Each path is a new rotation, seen through one point. The rows after it are directions, each followed by how far the rotation turns it, in degrees each step (0 if it stays put).
Each turn is a multiple of 5 degrees from 10 to 175, or 0.
Each row of a path follows its step; steps can be skipped.

step 0: 5.1  -10.0  8.9  -11.8  34.8  -26.9  2.9  10.4  -4.0  25.9  10.8  16.4  2.0  0.0  -0.7  -21.7  9.7  -5.7  -17.2  26.0  35.7  3.7  3.9  27.0  -40.3  -17.9  14.2  29.1  6.6  -29.4  12.1  3.3  -33.8  12.6  33.0  17.4  1.1  -16.1  -12.1  11.7  -24.4  -14.7  -25.0  12.3  -15.5  -17.9  -16.2  9.7  4.1  2.7  -4.2  -26.8  10.0  -26.4  17.1  -40.8  7.3  22.2  39.0  -2.5  -17.8  15.0  13.1  7.8  -1.1  -19.4  16.7  26.9
step 1: 32.2  -0.3  27.2  -14.3  12.7  -16.1  5.5  33.7  -22.2  -24.0  -0.1  19.1  29.9  5.2  7.2  -7.9  -0.8  -0.6  5.4  19.3  25.8  2.4  -13.1  1.7  -20.5  -10.0  -19.9  -12.5  -20.7  -5.2  24.2  19.4  -20.8  -42.1  9.1  26.7  19.6  -9.4  -10.4  13.3  -19.5  -2.2  -31.6  22.5  -17.9  -24.3  15.8  -25.6  13.0  -10.7  18.6  -14.1  -2.5  -28.5  25.3  17.9  0.4  15.2  28.1  38.9  -14.3  -11.4  28.8  9.8  -11.0  9.8  -11.3  -19.0
step 4: 17.6  -25.0  44.5  10.4  -4.3  15.4  6.4  9.6  4.3  -6.2  -17.5  23.3  -18.4  6.1  3.9  -47.2  -0.7  24.0  9.1  -4.7  19.7  37.9  23.0  -7.6  -10.1  -5.9  -10.0  7.1  3.6  5.7  -17.6  9.3  -20.0  -21.7  15.2  -42.8  12.2  -17.7  12.5  3.5  -22.9  20.2  25.0  22.0  5.5  4.4  12.8  12.6  -1.8  11.0  25.3  -2.6  -3.4  -27.0  25.7  -14.1  -4.9  13.8  -3.5  7.7  -45.7  20.6  4.1  7.5  -18.6  -29.8  -35.1  1.9
step 5: -1.0  -34.0  29.1  -3.6  45.4  -25.0  -3.3  -37.9  -13.1  26.9  -19.2  -17.6  -4.3  -6.4  -4.1  -0.1  -39.3  3.4  -1.0  6.3  21.4  2.3  17.4  -3.6  -12.4  -21.0  0.9  -10.8  18.9  1.3  -4.0  21.6  -10.4  -3.1  15.6  -37.9  28.4  15.9  -14.4  -20.3  -27.0  9.0  -3.8  14.9  11.3  -12.8  -12.9  -19.0  5.1  9.5  9.1  -19.3  -10.9  -17.1  15.4  -29.0  33.5  -6.5  28.8  31.1  -9.8  -4.0  -13.8  -3.4  -32.7  -29.6  -10.6  -3.7
step 6: -2.0  -4.8  20.6  -5.5  3.0  -32.2  7.1  39.4  -24.3  10.1  -32.6  -4.7  5.4  2.4  4.6  -8.1  -16.2  -14.7  10.2  33.4  -0.9  6.5  13.2  7.5  -43.4  -34.9  -23.8  0.2  13.6  -19.5  -7.3  13.3  -22.2  -9.9  41.5  -21.5  7.2  -0.6  -10.4  -23.8  -30.0  -22.0  -16.2  25.9  10.5  -14.8  14.5  2.2  21.5  22.1  -17.4  1.1  3.7  -28.6  10.6  -0.8  -31.8  23.1  -3.5  -11.8  -21.3  10.6  9.0  -1.4  -28.4  -26.4  3.5  20.8
step 7: -17.9  7.6  9.2  -8.7  22.9  -23.7  7.1  33.5  -24.1  -0.7  -2.3  0.3  4.7  37.2  0.4  -8.1  -38.1  13.6  24.7  14.6  18.4  1.0  2.3  -46.1  -3.5  -20.6  20.1  28.6  -20.4  -14.2  2.9  -1.0  -21.2  -20.3  29.0  -3.4  -6.2  -14.7  0.9  -4.0  -34.4  -1.2  -6.9  20.2  18.2  -40.1  -5.7  -18.2  -10.3  14.1  2.0  1.6  -9.5  -11.1  48.8  -8.1  -0.7  -16.6  29.3  37.2  3.1  0.6  14.0  4.7  -18.6  8.3  -4.1  -19.5
step 8: -32.6  15.7  13.3  -26.6  14.6  -31.8  27.2  4.9  24.8  24.0  -28.5  28.4  -29.0  23.3  11.2  -2.2  -23.2  -9.1  2.7  12.4  16.4  -1.0  -24.6  17.7  -13.6  -8.9  15.0  14.5  -27.8  0.2  14.1  1.5  8.8  -37.4  -7.0  0.3  10.1  6.4  -30.9  -23.9  -31.7  -10.6  10.3  36.0  -17.0  -20.8  10.4  1.3  10.1  -0.3  1.8  -2.8  2.2  -18.8  0.9  -19.7  -32.2  30.3  12.7  23.1  -3.6  28.0  12.6  11.2  1.0  -26.1  1.3  -22.7
step 9: 11.0  20.9  16.1  -11.6  21.0  -8.0  45.8  -3.4  30.7  10.8  -8.5  35.9  -10.8  5.2  -10.4  -24.2  -15.3  -40.0  18.0  21.2  24.5  2.4  13.9  -8.9  -32.9  -22.8  21.6  -0.6  -12.0  -14.0  -7.3  15.3  -17.0  3.4  0.3  3.2  10.1  -34.8  8.0  14.5  -22.9  7.1  -16.7  10.1  7.3  -37.0  17.8  10.4  -25.5  -1.8  20.6  -9.3  -18.3  -20.7  21.1  -37.2  -3.5  14.3  -2.1  -2.5  -28.5  -21.7  9.6  -5.5  15.2  13.5  -24.6  -16.5
step 10: -3.8  -22.1  50.7  -5.3  -18.7  -18.7  0.5  -10.7  27.0  10.0  -15.5  16.6  -21.0  4.8  -8.4  -19.8  11.1  0.0  23.1  0.9  -6.6  18.3  10.3  -4.9  -24.4  -1.9  -23.7  6.3  -6.1  -8.8  -5.7  16.4  -3.7  -5.0  -1.0  -0.4  29.8  -2.8  -29.6  23.1  -41.5  26.9  13.7  5.5  -14.9  -26.1  17.5  -22.5  5.9  3.9  12.5  -11.8  -47.4  -15.5  13.7  10.9  15.9  18.5  -8.3  40.6  -6.0  -0.8  33.2  3.4  -2.5  -24.8  -14.9  -35.1
step 11: -8.7  -29.9  27.3  22.5  8.1  -5.6  22.8  -10.7  5.3  51.5  -41.0  4.9  6.5  -23.2  -3.6  -12.9  2.2  -8.3  -21.7  3.8  44.3  6.2  1.0  -2.9  -33.0  -23.0  -3.0  10.9  -18.9  11.1  -11.6  -1.9  -7.6  11.3  -8.1  -32.9  2.2  2.1  -6.4  -1.7  -30.3  19.7  -10.6  -12.0  7.0  -41.5  11.2  21.6  7.1  32.9  -23.2  -18.1  -22.6  -3.6  15.3  -14.4  17.1  17.6  22.5  -2.3  -10.8  -26.2  11.6  22.1  -20.1  -10.0  8.9  0.9
4.6  0.2  -3.3  -1.8  -4.5  2.4  -5.1  -1.3  0.6  -4.6  -2.3  -5.4  -2.7  4.4  2.6  -0.7  -9.8  6.8  -5.2  6.3  -0.4  6.6  0.0  2.0  -2.2  -3.4  -9.2  3.3  0.6  1.8  -7.7  1.2  3.7  -0.2  0.6  -6.9  -8.7  3.2  6.6  -5.7  4.3  -5.9  3.7  1.6  4.8  -6.4  5.3  -2.6  -3.0  4.3  5.5  8.0  -2.6  -5.3  -3.7  -3.3  9.5  5.2  4.9  2.6  8.0  0.1  -7.9  -7.4  0.5  -3.3  1.7  9.4 -> 45
1.0  6.6  -1.3  -2.0  5.7  -0.3  -9.5  -0.3  -5.1  -1.3  0.8  6.2  -2.0  2.8  1.5  3.5  -7.0  -4.4  0.6  6.8  -3.2  -4.2  3.2  -5.3  3.5  -8.5  7.7  6.6  5.7  -0.7  3.7  -1.1  2.2  0.2  10.5  12.1  -5.5  6.9  2.8  -4.9  -7.0  -1.4  0.7  9.3  -2.5  3.6  -1.2  -8.3  -3.4  2.0  -6.4  5.8  -1.9  -1.9  -3.1  -1.3  -3.7  -2.3  3.2  -9.4  -1.7  5.2  -3.8  4.6  0.3  -4.4  2.2  -4.3 -> 45
-2.2  -9.2  1.8  4.0  -2.8  3.5  -2.9  2.4  -1.7  1.4  0.4  3.1  -4.3  -2.0  -2.9  -3.2  3.0  2.5  4.3  0.8  3.1  1.9  2.4  6.6  0.8  -6.4  0.6  -9.0  7.1  7.9  5.7  -4.7  -4.9  4.5  1.4  -4.2  2.7  11.8  7.7  -0.6  10.9  -4.7  0.5  1.6  0.9  -3.4  -2.9  2.1  1.3  8.6  -1.9  9.8  0.7  5.3  -1.7  -4.2  2.0  -3.6  -3.3  -0.3  0.9  -2.4  3.2  4.9  -8.3  -1.5  -11.4  -10.0 -> 45
-5.7  1.0  -3.3  4.2  11.8  6.5  3.2  -2.8  -5.7  -6.7  5.3  0.9  2.0  2.6  -9.3  -5.5  3.3  -0.5  1.7  2.2  -2.1  1.3  2.8  -0.5  0.2  -3.8  7.4  6.5  3.2  -5.0  -2.5  -7.2  -4.9  -2.7  -1.1  -3.5  1.0  -1.9  -3.6  3.1  -3.0  2.1  0.3  -9.8  5.2  -0.5  5.8  9.8  0.9  4.4  7.8  -0.6  -5.0  -5.5  -5.1  -6.5  -0.6  -2.6  5.8  -6.2  10.8  -2.5  -2.2  10.3  -1.5  2.3  -1.5  4.3 -> 160
1.2  -11.4  5.8  1.5  0.1  5.3  -4.9  2.2  -1.6  6.9  7.9  -2.1  4.9  -5.2  -0.5  1.8  7.8  -2.6  0.6  7.7  5.9  -5.5  5.9  1.9  2.3  1.3  -5.0  -0.6  0.6  -4.9  -2.5  -4.5  4.4  -1.9  7.0  3.7  -1.2  0.9  -1.2  1.7  -2.4  -0.1  -11.7  -1.7  10.7  -1.1  4.5  -7.4  14.9  -1.0  2.0  -2.4  -8.6  1.5  -1.8  -2.3  3.6  0.6  -0.5  0.3  -2.7  -2.6  -0.9  -5.9  1.6  -7.7  6.1  -0.5 -> 70
10.5  -6.4  3.4  0.3  0.4  6.6  -4.8  9.9  -2.3  0.4  0.0  0.2  7.4  -6.9  -1.7  2.4  5.2  1.7  -12.1  4.0  4.7  2.8  -0.2  0.9  -1.5  1.9  2.1  1.3  -1.7  -2.3  1.9  -0.1  -8.3  4.0  -6.2  12.8  -2.3  -3.6  -3.5  2.8  3.5  -2.8  8.2  -1.6  -11.0  -0.9  -3.4  0.5  -4.9  0.2  3.5  -2.9  3.5  1.1  -8.1  4.7  9.5  3.6  5.4  0.5  -0.4  0.2  -5.8  7.3  1.4  -3.1  -1.1  -1.3 -> 25
